128 stands for zero in the data rows.
Some points, one per row:
(195 115 137 103 163 181 130 126 121 105 104 140 90 138 168 133 107 135 134 126 110 153 102 73 150 79 111 122 75
 162 97 194 136 44 116 82 149 134 128 124 134 94 145 186 153 156 106 133 146 166 78 129 137 134 142 99 60 108
 154 100 108 144 166 218)
(76 75 175 138 128 123 99 141 123 181 121 213 111 87 96 74 127 141 127 113 47 101 86 137 109 135 139 183 164
 102 152 83 130 100 141 107 112 130 141 60 155 97 152 139 111 126 144 103 68 137 90 120 103 166 151 164 115 200
 113 124 178 112 116 123)
(184 82 121 101 158 110 164 148 68 108 110 101 167 134 131 59 115 61 87 163 161 162 83 124 106 110 137 137 95
 92 86 86 120 67 77 169 151 155 178 122 118 163 139 161 162 96 93 134 131 76 129 123 146 144 106 165 194 106
 151 131 132 163 91 117)
(131 79 140 91 81 90 143 132 154 149 171 161 112 183 176 214 119 104 101 135 115 166 151 126 99 102 93 162 109
 160 114 163 178 94 120 125 141 78 153 171 174 115 166 73 134 118 134 125 96 150 187 53 103 143 123 162 147 150
 114 172 79 128 137 160)
(167 61 113 114 161 141 121 121 108 117 153 134 124 188 126 100 119 91 73 139 79 133 143 108 39 151 100 146 105
 93 105 180 150 136 129 79 110 97 112 136 80 109 191 132 90 78 119 113 70 123 136 134 173 151 89 147 152 103
 124 157 119 208 107 174)
(106 128 101 78 126 110 140 177 134 117 146 159 101 123 165 148 134 86 102 54 99 138 175 51 143 156 145 98 155
 94 105 61 163 79 99 158 177 120 140 44 110 94 145 137 126 47 171 157 118 130 159 144 133 168 136 130 180 123
 139 142 113 153 119 146)
(114 90 211 107 96 109 140 132 142 109 160 163 82 199 149 148 91 122 160 145 103 165 118 102 108 115 128 172 106
 114 138 167 176 98 114 172 137 192 120 134 131 74 181 91 91 90 196 169 64 115 157 120 78 133 149 181 160 133
 138 141 112 139 120 124)
(130 118 95 171 107 127 118 179 54 98 146 121 64 117 69 115 152 133 101 113 160 119 187 89 94 77 121 160 57
 165 124 155 117 109 123 147 143 107 128 118 53 128 98 161 84 151 147 142 127 158 90 175 127 124 102 117 93 190
 138 71 145 175 158 131)
(187 83 77 78 133 156 110 184 96 124 127 186 108 148 139 108 90 109 131 141 82 102 114 147 103 149 97 99 121
 144 103 216 161 105 119 82 124 105 127 105 103 155 201 114 84 87 105 165 122 120 89 158 146 135 142 169 182 113
 101 103 79 161 163 161)
(177 171 150 123 71 149 102 152 57 123 115 194 106 163 115 152 130 129 142 177 104 162 141 141 50 84 127 157 89
 145 124 167 137 83 80 138 112 146 107 100 92 145 147 94 98 97 117 204 150 148 96 173 139 131 114 200 162 159
 92 108 128 119 147 145)
(184 65 153 159 120 121 151 114 100 94 125 164 29 169 94 141 136 90 132 117 121 155 189 152 128 143 112 117 144
 70 154 121 163 168 104 154 135 156 142 131 158 154 108 137 169 81 137 134 206 180 166 129 148 101 73 130 115 144
 120 162 101 174 77 143)
(118 79 165 112 96 112 134 145 125 130 177 169 91 158 135 150 101 118 179 142 77 168 118 105 95 135 132 137 81
 111 158 132 179 114 144 140 133 185 111 107 133 41 171 85 93 69 177 151 46 102 142 95 76 150 172 157 164 150
 141 142 137 152 138 155)
(145 75 117 136 170 152 148 165 126 109 106 157 88 139 83 103 147 80 107 117 90 159 59 105 114 168 143 105 118
 52 111 112 110 119 145 59 93 95 111 130 68 73 130 145 68 102 99 106 57 97 86 131 142 149 128 139 114 120
 65 141 134 166 119 172)
(158 82 77 105 110 130 120 165 123 125 220 185 123 151 169 140 112 82 105 139 87 159 161 142 131 142 127 177 132
 115 116 149 169 80 80 122 158 151 131 93 111 106 191 109 114 57 136 191 98 183 152 107 131 157 131 191 148 140
 162 107 157 163 109 135)
(148 81 64 117 121 159 54 91 89 123 141 126 100 76 142 147 98 134 187 172 98 155 194 97 100 137 154 148 103
 123 135 106 119 135 149 113 178 115 177 77 147 91 177 133 172 122 147 167 71 111 150 96 106 131 205 142 161 136
 128 81 136 102 151 148)
(208 120 103 63 110 155 111 125 99 111 192 128 99 186 157 109 173 99 78 150 54 123 124 155 95 100 121 110 89
 107 85 140 149 116 139 114 193 117 108 119 118 94 168 127 80 92 114 98 72 129 127 108 165 107 140 122 150 133
 191 132 184 157 161 134)
(142 113 179 103 99 95 145 134 161 143 117 125 36 221 175 134 78 87 140 98 135 141 135 112 125 99 44 135 91
 114 120 211 136 97 124 112 85 109 157 125 110 97 156 142 68 87 126 136 93 124 104 160 128 138 126 160 170 118
 135 148 86 107 129 154)
(156 101 65 77 83 152 110 167 107 117 207 143 127 95 179 172 173 103 119 125 82 154 145 126 148 143 140 154 166
 122 106 105 153 86 81 119 156 115 150 110 129 113 172 119 149 71 87 198 119 161 138 91 129 178 168 173 171 160
 167 103 123 173 148 120)
(108 90 114 146 85 143 67 149 113 170 163 180 142 63 141 105 158 112 102 91 35 150 142 157 120 105 157 165 100
 122 125 90 120 112 131 112 139 96 113 101 152 108 166 106 158 119 99 160 111 182 134 109 97 184 127 132 134 172
 92 182 73 97 166 190)
(86 98 111 200 93 113 89 149 63 163 120 189 74 151 162 106 197 122 124 141 85 171 154 142 134 113 137 171 114
 147 116 96 107 141 112 114 109 101 121 122 126 149 171 156 137 138 102 121 84 142 125 166 135 168 128 78 129 114
 71 216 137 126 205 137)
(121 115 159 78 87 152 111 152 158 149 125 152 46 177 125 141 118 79 167 144 139 133 97 158 118 107 84 115 140
 92 149 172 95 123 116 148 141 126 191 154 41 80 149 130 77 137 180 149 171 121 127 159 199 127 118 144 197 100
 93 154 150 141 142 116)
(181 109 135 70 118 154 96 122 83 108 124 139 138 160 166 150 116 74 126 136 134 139 181 197 114 162 129 106 124
 109 92 97 166 141 58 55 100 148 58 183 156 135 132 67 127 178 88 110 140 150 151 92 151 138 103 172 139 129
 79 144 98 148 123 164)
(125 144 177 91 124 155 139 214 133 183 123 160 152 122 153 106 129 136 126 103 73 98 109 159 126 144 122 160 144
 111 143 83 145 129 71 165 121 142 79 126 136 84 101 119 33 65 135 87 69 125 166 89 82 134 176 162 140 137
 93 140 160 102 156 154)
(158 90 230 100 100 192 115 192 71 132 153 134 110 183 112 123 105 87 127 158 157 93 120 150 43 80 140 149 88
 148 121 150 79 117 139 161 137 115 121 120 138 130 129 127 114 118 161 148 134 164 133 156 75 147 69 162 167 183
 111 119 149 118 128 130)
(135 98 180 140 131 163 111 144 96 160 98 152 100 143 65 82 112 97 144 82 73 138 137 91 50 137 88 171 183
 111 165 76 133 134 115 112 113 158 117 63 104 151 159 164 125 41 166 120 105 101 155 129 80 146 98 116 140 179
 120 163 145 110 125 139)
(175 102 127 114 112 169 163 119 106 133 122 186 58 108 106 112 77 100 92 147 71 126 125 119 24 117 105 102 73
 160 134 171 141 178 137 94 71 107 142 144 94 125 135 64 133 93 132 153 99 117 113 135 105 160 135 189 175 136
 119 87 105 147 152 119)
(151 87 138 92 123 141 126 148 136 142 129 148 74 217 155 101 140 106 131 138 104 129 140 129 76 149 58 114 127
 136 118 230 147 91 113 62 106 86 153 150 85 136 184 119 59 109 117 119 88 98 132 177 156 147 101 147 173 114
 111 113 90 155 106 138)
(149 163 130 105 134 153 135 188 124 83 145 72 174 155 91 127 111 105 110 134 76 134 104 144 146 160 107 155 64
 83 213 114 129 132 111 121 190 86 96 110 172 94 143 96 124 127 133 139 144 150 173 102 164 113 193 139 177 101
 111 151 90 192 170 100)
(142 71 80 175 119 97 72 160 119 150 123 144 85 194 120 85 137 90 151 106 104 156 139 118 83 116 105 152 140
 113 126 153 133 90 84 94 117 75 147 86 62 91 91 125 60 56 154 119 133 123 159 151 175 166 126 195 158 134
 113 159 139 131 123 120)
(107 68 77 118 128 140 90 139 103 144 162 130 83 125 160 115 208 151 135 105 111 152 178 136 134 138 133 184 163
 91 92 114 122 47 92 147 134 92 161 125 143 126 204 153 164 136 79 165 128 188 138 127 139 164 199 130 136 148
 95 125 150 115 184 112)
24 more points follow, each with its number after it:
(177 176 150 172 84 137 90 153 73 95 134 159 98 146 73 161 125 150 116 137 100 126 153 103 58 65 131 173 88
 156 148 149 103 71 111 168 124 97 121 98 85 137 85 157 128 106 99 168 183 150 113 143 150 122 75 128 95 187
 88 101 137 95 163 121) 0
(140 106 84 184 155 94 134 116 82 127 130 82 187 199 132 151 101 92 77 114 148 87 154 132 163 122 81 148 100
 186 130 71 126 107 104 145 127 184 121 119 112 100 106 143 97 98 95 73 68 80 127 93 116 128 147 128 162 162
 152 138 177 196 115 132) 1
(125 99 148 176 118 144 117 101 51 137 103 161 18 101 115 109 147 166 110 86 119 198 148 72 122 123 131 149 138
 136 122 159 113 134 113 126 92 129 101 112 109 127 148 199 131 194 123 101 120 111 86 173 107 152 82 143 115 160
 193 79 127 125 161 119) 2
(142 110 114 83 106 73 150 161 132 134 218 115 119 154 157 179 145 90 124 158 106 155 157 92 145 140 114 115 133
 81 95 131 149 75 74 185 152 148 136 99 147 77 172 137 80 38 118 167 92 135 175 100 137 143 124 134 173 117
 180 129 141 157 97 135) 3
(52 92 188 142 111 141 93 102 140 152 115 111 114 180 148 110 174 94 128 96 146 114 159 117 134 92 61 99 126
 144 122 186 110 110 72 116 139 84 165 158 95 132 133 121 59 87 123 86 147 122 171 204 166 142 123 192 172 136
 107 142 102 114 108 111) 4
(140 94 207 142 94 142 114 153 143 104 160 158 121 123 176 151 106 110 145 140 144 126 165 162 75 151 99 128 113
 171 116 103 148 130 131 105 129 109 122 118 187 85 182 136 77 54 117 181 49 73 127 111 109 158 129 120 173 103
 172 179 62 142 137 125) 5
(110 111 70 103 187 65 143 88 148 90 154 130 155 165 151 110 139 157 125 98 137 155 161 123 83 182 116 114 182
 138 106 138 134 131 88 135 120 196 139 44 146 153 192 67 100 89 152 154 112 115 137 117 100 181 182 111 159 142
 174 146 122 145 99 135) 6
(165 56 119 86 76 135 144 170 95 121 62 175 93 155 125 118 102 75 111 184 76 129 114 150 100 186 131 140 75
 97 78 138 178 113 153 127 167 78 151 136 55 153 151 100 116 111 90 128 95 125 125 162 156 102 140 150 169 146
 146 139 148 156 146 160) 7
(101 115 170 74 105 79 132 112 125 105 204 138 106 146 152 173 118 102 142 146 112 164 154 100 133 149 94 145 126
 128 133 133 201 66 108 126 140 186 135 116 138 97 197 90 89 43 125 136 84 122 160 102 82 165 172 182 155 114
 151 133 111 170 118 114) 8
(118 111 97 139 179 163 158 103 49 91 139 121 47 133 85 83 193 119 56 166 133 125 132 102 88 85 113 113 123
 104 146 93 137 115 136 111 113 126 50 144 123 91 152 183 96 158 118 149 66 137 118 135 84 98 111 105 155 122
 163 99 131 91 143 155) 9
(105 106 103 154 104 142 137 156 115 180 154 176 141 97 133 170 154 90 145 181 92 127 127 161 177 171 175 140 119
 128 110 84 125 96 99 130 98 85 119 202 108 110 98 149 161 156 165 136 198 104 159 95 195 104 200 174 122 172
 140 109 108 155 170 141) 10
(76 98 150 141 97 174 64 175 80 163 80 145 82 148 120 134 84 92 107 106 111 127 213 141 84 111 86 167 123
 157 129 157 93 73 98 112 113 142 162 145 120 134 145 74 82 91 135 115 184 152 160 171 112 151 79 139 117 148
 100 130 110 80 129 153) 11
(170 108 137 159 77 160 134 131 87 125 136 224 86 127 114 115 79 141 124 142 59 165 139 146 80 116 125 201 125
 143 119 119 151 128 90 142 159 169 109 70 88 101 145 95 157 69 79 189 169 161 166 145 142 119 107 162 118 167
 116 136 164 144 140 116) 12
(172 71 65 169 59 135 88 137 77 147 185 175 76 144 120 130 154 131 120 66 126 142 157 180 137 194 185 101 112
 84 95 89 120 100 114 99 148 133 162 94 86 123 129 100 113 112 128 138 173 139 128 148 106 158 161 149 138 194
 144 132 116 162 146 142) 13
(98 116 148 167 190 99 157 120 101 140 185 145 95 167 35 105 158 130 124 100 70 165 146 88 54 180 144 210 150
 83 118 106 110 147 134 136 139 155 122 115 173 98 156 97 124 80 175 120 85 105 112 101 100 151 126 141 115 146
 161 120 130 130 147 152) 14
(110 102 82 107 91 122 152 139 66 156 151 109 146 161 194 172 172 103 173 140 124 170 132 197 83 159 158 135 134
 156 71 113 139 106 138 144 93 204 142 141 145 116 124 106 178 108 155 192 66 123 123 140 88 135 168 154 104 176
 180 131 124 146 102 144) 15
(135 106 212 105 96 168 71 152 98 149 107 156 97 158 99 112 115 80 109 104 111 145 180 157 40 103 113 149 127
 125 121 165 93 106 101 135 110 112 143 109 120 187 163 98 76 92 154 152 139 185 174 138 105 160 73 145 134 192
 108 149 121 96 102 135) 16
(117 41 146 100 160 155 132 85 149 131 159 158 22 142 90 118 104 64 128 91 127 128 137 76 139 129 141 154 101
 133 143 105 114 118 134 106 117 79 119 152 62 125 113 133 158 84 136 141 137 94 45 101 143 131 106 111 158 80
 153 82 131 118 98 179) 17
(144 128 104 91 119 138 113 164 113 120 148 217 68 155 108 146 127 128 131 157 78 134 108 122 48 134 92 140 112
 147 92 175 201 122 117 90 77 109 111 85 85 88 141 119 76 89 117 152 107 129 115 191 132 139 145 177 180 121
 105 96 78 162 136 105) 18
(118 84 157 189 162 105 135 121 154 131 139 142 135 202 75 86 135 72 58 131 166 176 189 138 104 124 132 160 93
 94 145 127 131 127 152 97 160 139 105 162 93 57 169 140 137 63 135 137 116 159 145 83 115 117 146 92 98 114
 154 169 152 104 108 188) 19
(99 91 103 132 111 147 108 157 209 158 130 158 110 62 83 101 84 114 129 103 151 126 127 97 159 134 55 107 117
 106 159 125 142 145 161 86 80 189 123 123 113 156 79 152 139 194 123 91 85 98 129 101 103 92 115 138 145 131
 103 220 163 116 124 90) 20
(104 129 135 168 149 110 112 152 132 208 145 129 80 116 46 80 140 125 106 97 51 134 135 119 135 134 90 163 100
 136 135 83 130 151 139 76 155 113 97 120 135 112 184 180 98 57 132 77 113 171 138 132 78 135 81 138 106 159
 84 142 149 80 143 166) 21
(101 93 71 129 148 122 127 150 190 119 160 125 148 167 162 156 153 87 181 101 119 185 107 96 138 148 98 129 106
 145 99 117 128 105 172 152 152 170 159 105 91 116 167 91 121 81 167 166 81 171 144 142 119 157 133 52 165 154
 120 95 173 128 75 53) 22
(191 110 99 165 87 144 84 128 99 122 134 200 66 170 125 106 134 102 144 105 79 137 126 108 83 123 131 155 116
 112 114 121 173 123 66 110 102 113 123 63 41 88 124 115 82 89 119 140 180 133 144 179 137 153 111 199 161 159
 95 134 123 146 128 134) 23
Which two of these numbered points are nearest to each point below, looking only along the 3 directions in which the first points spread most? Their numbers follow each, nearest first.
(167 85 82 69 81 185 126 147 97 119 191 191 75 145 167 137 115 126 140 170 76 139 134 121 87 111 127 134 140
 122 133 145 170 116 89 128 109 168 111 104 125 126 137 109 139 82 128 225 92 155 123 110 86 126 168 160 199 146
 96 109 86 134 114 107) > 6 15
(151 119 59 177 108 174 75 142 89 117 174 120 109 112 119 119 99 112 153 139 177 193 126 122 118 121 166 193 92
 104 155 149 166 118 82 139 87 100 124 124 84 83 132 119 117 118 132 161 149 116 156 79 108 140 121 187 111 189
 187 136 109 156 63 75) > 1 12
(114 115 78 139 106 75 144 81 140 103 156 188 129 116 118 36 140 129 121 94 99 151 159 81 112 149 67 191 145
 81 146 131 99 120 145 130 93 113 137 123 152 112 114 225 149 117 139 99 115 155 99 133 105 83 122 110 107 88
 125 84 158 162 196 153) > 9 13
(122 153 93 156 198 116 159 87 132 96 150 120 170 156 130 67 128 77 44 160 148 126 157 156 69 127 122 138 139
 104 158 93 152 115 119 101 89 140 151 129 123 111 167 158 113 153 153 82 125 192 134 175 118 82 96 77 161 68
 125 191 106 147 107 147) > 17 23
(141 91 134 112 120 113 157 163 109 114 208 147 106 165 129 171 144 88 165 153 93 168 126 101 110 148 106 147 173
 99 120 130 173 91 107 155 153 179 134 110 185 61 199 103 101 70 145 174 47 116 146 101 98 162 143 128 155 138
 154 136 153 173 121 98) > 8 3
(168 163 154 151 100 134 68 146 104 91 112 143 100 148 97 143 122 129 122 137 158 169 124 111 125 58 78 135 78
 203 128 120 92 71 114 141 136 92 167 51 120 103 124 161 140 126 143 181 195 153 105 177 175 174 65 143 137 168
 123 119 132 118 126 149) > 0 9
(138 93 172 155 163 140 99 90 145 126 52 117 101 119 111 146 147 90 155 126 132 136 179 114 93 130 107 122 55
 152 97 96 71 202 82 100 115 153 98 126 102 134 137 17 122 113 127 138 173 146 147 86 128 118 106 116 135 87
 77 171 148 92 110 138) > 23 11
(173 104 66 149 116 171 115 134 143 147 165 161 120 125 168 129 148 99 122 113 40 160 139 157 107 185 142 171 133
 99 72 110 154 112 93 91 160 131 134 103 90 93 160 119 123 65 82 144 158 170 134 113 182 156 139 197 153 166
 110 108 139 189 161 145) > 10 13
(185 167 146 158 85 173 127 132 86 77 130 130 123 144 103 163 162 132 146 157 158 150 114 87 107 69 105 145 82
 169 104 157 85 79 131 142 109 61 115 114 106 93 114 197 134 150 123 150 176 179 73 164 143 154 106 174 137 187
 112 118 175 134 165 155) > 0 9
(203 110 67 105 146 167 88 167 138 104 183 160 93 179 152 127 138 108 124 125 82 140 151 65 112 170 109 145 117
 110 115 133 142 101 87 105 103 148 111 117 85 52 136 124 92 88 98 181 110 133 130 123 140 173 122 198 163 186
 130 140 80 117 160 153) > 1 22
(157 116 133 119 168 124 105 144 100 139 197 152 75 133 169 131 106 142 140 104 79 141 121 38 139 162 97 163 101
 140 130 155 153 123 160 161 140 200 182 102 142 77 144 112 73 119 102 183 70 148 127 146 42 124 108 129 151 144
 117 99 162 161 151 153) > 22 5
(92 86 174 122 148 94 162 103 128 121 177 169 111 136 111 188 143 104 166 128 88 151 148 87 111 164 133 122 153
 109 142 117 152 98 114 139 122 190 105 96 155 61 194 82 111 92 143 149 40 108 118 86 96 178 135 137 186 169
 130 139 148 183 112 117) > 5 8
(97 95 198 115 114 98 144 106 147 116 173 158 102 182 114 175 134 94 173 146 113 164 152 77 112 157 101 138 132
 130 137 157 150 104 105 169 129 190 106 128 141 74 186 83 98 83 166 149 20 120 154 99 88 125 141 121 153 142
 134 155 145 178 116 146) > 5 8
(114 115 109 111 134 119 68 154 144 167 161 145 193 129 110 52 145 133 128 108 100 121 69 164 78 127 133 193 137
 104 204 108 141 113 122 110 134 169 81 85 146 104 139 136 129 132 178 119 158 123 94 110 80 157 100 200 171 201
 110 113 137 106 150 155) > 14 20
Here are 24 other points, each followed by its number:
(121 122 102 110 134 133 74 159 124 150 135 155 128 73 150 73 112 136 105 135 38 118 92 144 113 148 136 156 100
 128 101 100 173 138 136 96 121 97 141 68 135 96 140 156 110 126 216 100 112 145 134 131 68 161 126 164 137 232
 122 121 118 129 203 145) 0
(168 158 163 128 73 150 127 110 109 135 49 138 195 85 105 52 108 159 74 112 153 103 144 148 87 149 109 144 157
 158 98 124 138 152 114 97 108 99 159 83 96 125 188 111 94 74 142 108 140 120 117 159 82 110 166 152 130 205
 94 166 155 117 149 119) 1
(176 164 113 151 83 132 105 128 143 102 141 116 64 121 144 148 163 147 131 134 177 140 111 72 149 85 72 156 94
 181 85 121 103 69 126 135 140 112 119 104 101 96 86 172 153 153 137 146 196 151 58 133 154 157 56 179 96 154
 117 147 146 149 139 182) 2
(132 93 223 139 102 136 122 135 119 143 59 120 128 168 112 121 108 98 107 84 85 168 157 81 61 76 86 141 107
 102 123 173 118 127 91 148 143 110 143 121 134 134 148 129 82 112 104 79 122 150 147 126 115 128 85 76 58 136
 140 163 131 138 157 218) 3
(129 118 119 116 171 170 141 112 46 100 141 70 49 132 69 84 189 141 91 151 136 107 131 107 109 79 162 112 94
 119 147 105 133 134 159 151 138 124 67 140 132 73 123 150 103 176 130 147 80 111 89 131 75 148 83 105 143 158
 113 98 116 85 147 183) 4
(162 115 144 158 44 126 101 128 85 65 102 95 175 138 111 81 147 148 87 127 142 116 137 111 112 125 124 136 147
 121 111 190 40 109 127 123 124 110 103 108 67 83 46 195 136 120 107 165 121 127 107 151 160 154 105 138 90 181
 79 101 124 124 141 122) 5
(161 136 129 88 147 137 102 162 138 103 180 169 124 204 173 123 125 104 140 136 82 136 194 147 143 133 120 115 121
 132 135 183 149 77 115 143 85 134 125 106 144 128 200 129 125 96 85 181 111 133 76 84 106 122 99 203 193 161
 164 103 97 182 112 154) 6
(156 44 121 117 99 131 112 157 123 126 188 169 117 136 153 164 138 95 110 112 92 172 173 118 149 161 142 146 156
 98 114 107 160 107 73 124 153 139 128 90 98 94 185 104 125 51 95 197 108 129 179 114 109 170 175 158 174 177
 153 156 151 162 141 154) 7
(129 107 163 124 127 149 110 88 86 146 109 153 75 142 128 154 186 64 86 104 126 145 171 58 138 113 121 106 169
 129 135 146 138 134 98 151 76 125 159 68 109 142 121 109 87 39 74 192 85 113 146 104 131 129 144 118 159 160
 158 174 127 187 102 105) 8
(95 102 107 131 194 102 144 117 108 145 202 144 133 164 73 152 167 124 141 115 94 161 179 117 102 177 98 119 181
 93 138 125 142 107 125 146 128 181 108 109 181 94 211 100 117 96 95 135 53 108 135 109 121 141 118 127 183 147
 171 148 152 187 97 148) 9
(187 83 66 94 86 119 110 161 101 119 196 168 132 144 184 134 146 100 103 135 89 173 148 136 133 130 135 139 146
 96 104 123 134 71 89 116 147 144 129 101 115 111 179 107 129 50 117 205 87 164 135 103 117 172 156 178 171 162
 160 101 133 171 127 146) 10
(146 81 47 147 151 162 137 132 138 131 116 134 102 165 154 123 164 167 166 167 102 111 106 100 122 107 74 118 62
 152 109 229 142 135 105 101 94 107 169 132 90 104 172 130 113 92 121 148 179 146 150 127 145 139 146 173 163 76
 169 76 100 83 103 139) 11
(170 128 130 148 119 142 146 142 149 159 113 129 137 156 105 58 114 35 64 134 90 136 133 122 98 131 141 167 44
 60 124 50 119 164 140 88 144 107 61 171 102 122 119 170 94 141 117 68 128 128 124 152 163 106 119 159 108 124
 144 163 140 144 145 152) 12
(154 123 99 121 132 91 83 104 135 106 160 170 166 94 119 101 141 88 111 88 118 116 121 123 133 74 53 162 176
 128 135 134 123 94 139 91 103 83 140 179 97 126 49 212 109 77 137 129 151 131 93 188 214 117 125 101 155 141
 112 148 124 152 148 119) 13
(173 166 144 147 132 156 117 168 118 87 114 92 90 139 113 164 143 120 126 136 119 151 132 81 137 47 86 178 59
 166 139 149 105 70 136 130 155 83 118 112 120 93 70 230 121 154 132 113 158 149 64 143 150 148 115 169 92 159
 139 112 153 141 160 152) 14
(121 75 121 89 100 80 139 135 146 101 182 154 112 172 158 171 127 97 153 157 98 180 136 104 117 115 98 154 128
 131 122 194 162 85 131 192 166 152 115 102 119 68 189 112 91 78 181 163 60 133 157 114 86 150 172 145 181 118
 120 121 120 149 105 139) 15
(144 103 129 95 105 97 128 142 128 123 200 157 141 149 161 189 155 98 156 118 98 159 125 110 127 115 104 159 118
 100 105 122 173 102 115 160 166 166 146 114 143 81 184 91 118 40 130 216 71 135 158 80 96 162 148 153 157 146
 164 136 151 174 82 121) 16
(90 123 118 140 161 116 151 115 96 142 130 117 38 161 63 88 137 131 143 74 74 124 142 86 102 192 166 158 145
 98 168 79 151 116 162 141 131 130 86 115 171 68 196 145 111 104 171 114 61 99 111 89 132 128 92 155 131 171
 138 104 139 105 130 142) 17
(100 109 110 152 90 113 42 99 92 178 116 131 72 178 150 84 175 76 151 75 158 132 128 126 100 138 80 123 98
 139 148 172 109 102 101 98 120 95 184 135 87 97 133 144 61 49 121 104 122 143 153 155 139 160 110 161 140 172
 92 149 103 109 125 148) 18
(200 192 163 144 123 160 114 169 150 92 117 115 96 131 98 136 132 136 124 124 98 151 130 78 140 58 105 156 77
 170 158 127 133 59 116 112 117 101 107 91 134 72 80 218 114 154 141 136 172 139 76 157 146 140 85 186 94 148
 123 105 126 137 143 145) 19
(74 122 211 160 88 129 114 114 134 186 123 115 106 160 115 98 117 76 119 84 135 150 168 121 112 79 65 128 136
 149 118 180 96 124 55 126 114 86 158 161 148 121 153 76 36 89 139 125 158 154 169 162 129 140 98 165 136 161
 131 133 109 100 105 124) 20
(123 98 183 88 82 100 125 151 128 130 155 175 83 208 171 126 81 104 134 164 119 152 115 124 94 108 110 137 91
 124 132 215 172 88 119 141 108 152 151 132 126 99 172 94 79 111 187 170 65 101 124 154 98 120 168 156 187 99
 120 121 102 150 100 134) 21
(179 157 150 105 73 144 58 210 116 101 171 138 130 152 77 120 131 160 155 185 92 148 116 85 101 57 75 144 89
 136 139 161 57 77 126 143 128 101 106 143 114 135 74 148 156 119 130 152 157 141 128 180 164 151 94 122 107 163
 115 123 108 106 147 126) 22
(205 177 187 141 142 137 142 137 98 132 157 183 136 193 132 121 97 95 98 151 154 192 154 102 58 74 141 124 156
 134 121 144 143 79 74 156 107 152 94 129 98 118 148 103 186 99 94 147 135 90 124 140 192 109 138 171 143 155
 125 134 99 83 90 130) 23
Which two of these numbered points are nearest to each point below, looking only along the 3 directions in which the first points spread most? Their numbers follow each, nearest first.
(95 144 114 153 78 171 97 168 101 220 142 140 135 67 99 109 171 161 85 104 38 133 139 139 144 89 96 155 154
 114 130 110 128 95 70 120 140 104 110 109 185 74 102 188 158 103 129 107 147 158 147 123 108 138 159 124 108 149
 98 173 112 114 168 161) > 0 17
(189 178 183 115 57 114 113 136 81 89 105 155 96 147 120 138 143 105 79 128 105 140 143 107 113 85 74 147 106
 104 140 133 71 65 140 126 121 74 123 105 117 124 52 192 152 110 122 178 161 158 88 161 136 119 120 125 114 197
 109 122 145 150 176 135) > 13 19
(140 122 51 124 82 60 96 136 128 176 167 167 179 133 134 120 144 113 89 122 75 153 93 143 131 131 74 162 149
 116 102 144 120 80 111 105 111 102 97 152 106 105 65 194 68 33 151 143 112 144 110 152 141 131 144 123 152 129
 79 107 148 132 145 91) > 8 12
(147 123 133 114 94 136 130 153 128 138 150 159 126 113 147 110 118 69 110 131 33 153 108 107 107 104 143 163 49
 74 130 82 145 105 115 144 156 161 101 109 140 86 108 109 67 117 148 146 107 156 101 67 133 146 147 226 128 169
 110 144 128 172 191 166) > 9 8
(108 95 121 139 94 184 141 120 105 130 68 130 115 153 145 135 53 131 115 167 96 24 79 152 118 103 178 87 121
 155 87 124 167 91 147 133 117 102 111 177 43 144 117 118 108 116 128 114 129 125 77 152 155 117 168 111 163 123
 146 168 160 81 111 90) > 18 3
(179 189 166 144 100 137 104 161 93 96 135 156 123 144 62 166 113 160 133 151 119 150 136 107 79 64 97 168 88
 184 123 136 115 68 115 175 130 97 132 107 76 128 71 140 127 89 109 179 177 143 115 142 146 129 71 149 99 190
 101 104 133 98 168 141) > 19 12
(151 88 109 156 151 154 85 117 98 134 148 160 77 131 116 74 142 66 79 73 106 171 111 106 80 117 91 137 117
 95 170 110 138 130 85 52 82 99 79 112 74 116 101 167 96 142 123 60 147 103 115 202 131 136 112 135 141 115
 115 142 124 153 162 84) > 5 12
(138 147 89 146 154 172 133 141 149 157 120 139 122 146 126 57 81 125 104 101 45 136 89 129 83 128 85 162 118
 105 124 83 187 134 92 65 97 156 82 104 89 70 118 162 69 135 169 62 138 143 121 178 117 112 114 173 113 110
 104 132 152 149 152 94) > 3 1
(126 179 142 156 100 150 142 65 94 152 147 215 137 190 133 122 209 109 96 155 98 175 99 77 83 82 144 117 56
 106 140 116 173 135 110 130 165 114 97 114 135 148 68 118 89 88 133 131 119 93 126 163 111 86 157 144 157 121
 138 129 104 96 108 99) > 8 20
(134 83 191 157 92 91 99 117 143 155 128 140 28 179 128 126 151 122 124 97 115 142 160 83 108 130 112 115 128
 136 156 163 161 123 117 130 115 122 141 114 114 67 187 108 40 57 146 89 88 87 140 134 102 127 144 191 127 174
 99 135 97 102 138 160) > 20 3
(184 104 82 78 104 146 134 145 126 119 180 162 122 116 166 157 161 87 106 123 94 156 170 128 133 135 163 138 200
 111 110 109 157 101 83 146 156 119 132 80 103 118 172 102 137 65 100 191 134 150 160 82 99 163 178 165 185 179
 155 136 110 184 148 124) > 10 7
(186 125 133 152 142 168 102 116 84 99 155 121 135 116 128 155 157 113 130 127 135 156 146 73 91 130 159 108 140
 116 68 83 153 137 87 129 150 96 218 111 122 163 126 129 84 70 104 166 127 115 197 143 103 92 128 217 141 162
 73 116 148 87 158 170) > 8 22
(186 105 72 83 146 172 111 118 106 120 139 121 102 189 146 144 129 108 198 138 98 139 120 130 115 124 153 40 100
 145 118 217 176 111 129 103 98 92 136 123 118 140 106 92 112 91 117 131 139 131 68 119 102 104 156 165 161 100
 98 49 108 135 167 165) > 11 23
(92 92 163 120 80 135 77 118 164 136 123 146 92 202 111 131 129 102 147 106 142 178 147 87 98 118 28 133 112
 162 122 205 104 93 83 99 85 88 164 134 129 84 140 116 63 89 131 112 95 159 136 168 143 166 105 153 158 121
 104 122 103 94 132 143) > 20 23
